Rotation paths and how fast each direction turns (degrees a step)
Each turn is a multiple of 5 degrees from 10 to 175, or 0.
Rotation 1:
[ -7 -15  -5 -12 -10  15   0 -36]
[ 26   8 -20  25   4 -13  -6   9]
[ -2   7  32 -20  -1 -18  10 -13]
[ -7 -22  -1  16   1  11   1  33]
[  2   8 -12 -35   4  18  -4 -17]
[ -9   7 -12  35  18 -11  -5  -5]
[ -2  10   9 -19 -34 -16   2  -4]
[ 12 -22  14  24   5  23   7   4]
[ 13  -4 -21 -34   9 -14   0   2]
[-16  22  17  19  23   4  -7   5]
[-24 -11 -15 -13 -29  -7   9   0]
[ 24   5   3  19  -4  28 -16  -8]
[ 10  -7 -10 -10  11 -29  21 -14]
[  0  10  28   6   4  -3 -19  27]
[-21 -15  -7 -18  -4  18  28  -4]
[  8   1 -20  11   6   9 -36  -1]
[ -1  25   0  -1  -4 -17  28 -20]
[ -2 -21  20  16 -15 -12 -18  14]
[ 16   1  -3 -23  -2  22  25   8]
[ -5 -11  -5   7  34  -6 -24  -8]
[-15  33  -9  -6 -14 -10  12  11]
[-11 -20  19  18 -14  14 -12 -19]
[ 29  -3 -27  -4 -10  -1  15   9]
[  7   5  28  -3  27 -10 -13 -15]
[-22  -1  -9  -2  -4 -10  18  32]
[ -7  -1   9 -10  -8  31 -24 -14]
[  7   0 -34  18   6  -7  18  -9]
[  1 -15  -2  -3 -11  20   1   2] => 100
[ 3  6 -7 17  3  5 12 14] => 175
[20 -9 13  0 -1 -8  7  3] => 70
[ -8 -20 -10   7   3 -12   1   1] => 155
Rotation 2:
[  1 -23  -5  10  20  -7  25 -11]
[ -1 -30 -16  -4   1  -3  23  -6]
[  1 -21 -28 -10  -1  -9  14  12]
[  8 -12 -28  -3  14 -19  -4  11]
[  6 -13 -24  12  11 -21 -12 -11]
[ -8 -17 -20  19  -9 -21  -5 -13]
[-17 -10 -15  21 -12 -20   6  11]
[-11  -4  -7  22  13 -20  13  18]
[ -4 -15  -2  20  24 -14  19  -1]
[ -2 -26  -7   9   8  -5  28 -12]
[ -3 -26 -19  -8  -3  -5  26   6]
[  6 -16 -27 -10  10 -13  11  16]
[ 11 -13 -27   0  19 -18  -4   0]
[  3 -18 -25   9   2 -18 -10 -17]
[-12 -15 -21  15 -17 -19  -3  -3]
[-16  -5 -14  21  -2 -22   4  18]
[ -8  -6  -4  25  20 -20  10   8]
[ -6 -20  -1  21  16 -11  21 -11]
[ -7 -26  -9   5   0  -4  30  -4]
[ -1 -19 -21  -7   4  -7  24  17]
[  9 -14 -25  -7  20 -13   8  11]
[ 10 -19 -24   1  15 -16  -5 -11]
[ -3 -21 -27   8 -10 -16  -6 -13]
[-12 -10 -24  14 -13 -21  -3  10]
[-10  -2 -14  24   8 -26   1  16]
[ -6 -10  -2  27  19 -20  10  -4]
[-10 -23  -3  19   4  -9  23 -11]
[  9  -8  -3 -18   7   9  12   0] => 40
[10 20  6 -2 -8 12  0 -4] => 0
[  0 -10   3   3  -7   4   0 -24] => 85
Rotation 3:
[-13 -11  -7  -2  14  -1  -9 -38]
[ 14  11  -4  33  17 -17   3  -2]
[ 14 -27 -13 -12  21  -1  19  -5]
[  7 -12 -19  24   6  17 -21  10]
[-19  -9  10   1  33   5   9  19]
[ -7 -30   0   9 -15 -19 -12  15]
[-39  -3 -16   8   1   5  12  -7]
[ -1  14 -17   3  -1 -30   3  25]
[  1 -10 -16 -13 -18  14  29   9]
[ -5  17 -19 -10  -7  16 -24  21]
[-9 11 26 -6 -8 10 19 24]
[ -7  -6   8 -25 -28  -7 -20  -3]
[-16  29   9  11 -18   6   8 -17]
[ 14  22   3 -25   0 -25   2  -7]
[ 26   3  -3   3 -23  19  10 -17]
[  9  20   2 -15  22  17 -20 -10]
[23 -4 36 11  0  2  1  2]
[ -6 -20   9 -11   7   3 -17 -32]
[  1  12   7  36  10 -12  -7 -15]
[ 10 -14  -3  -9  24 -22  19 -15]
[ 19 -15 -26  24   0   8  -9  -4]
[-7 -2 -6  1 40 15  6 10]
[  9 -29   6  11  -1 -10 -11  28]
[-36 -23  -5   3   2  12   3  -5]
[-17  11 -10  17   2 -28  -8  18]
[ -9 -11 -13  -7 -11  -9  37   6]
[ -2   9 -36  -6 -15   6 -14  13]
[ 11   8 -19   0   0  -6  12  -6] => 60
[  8 -20  -2  -8 -14  -1   3  -5] => 125
[-15  -2 -11  -1  -7  -2   5  19] => 20
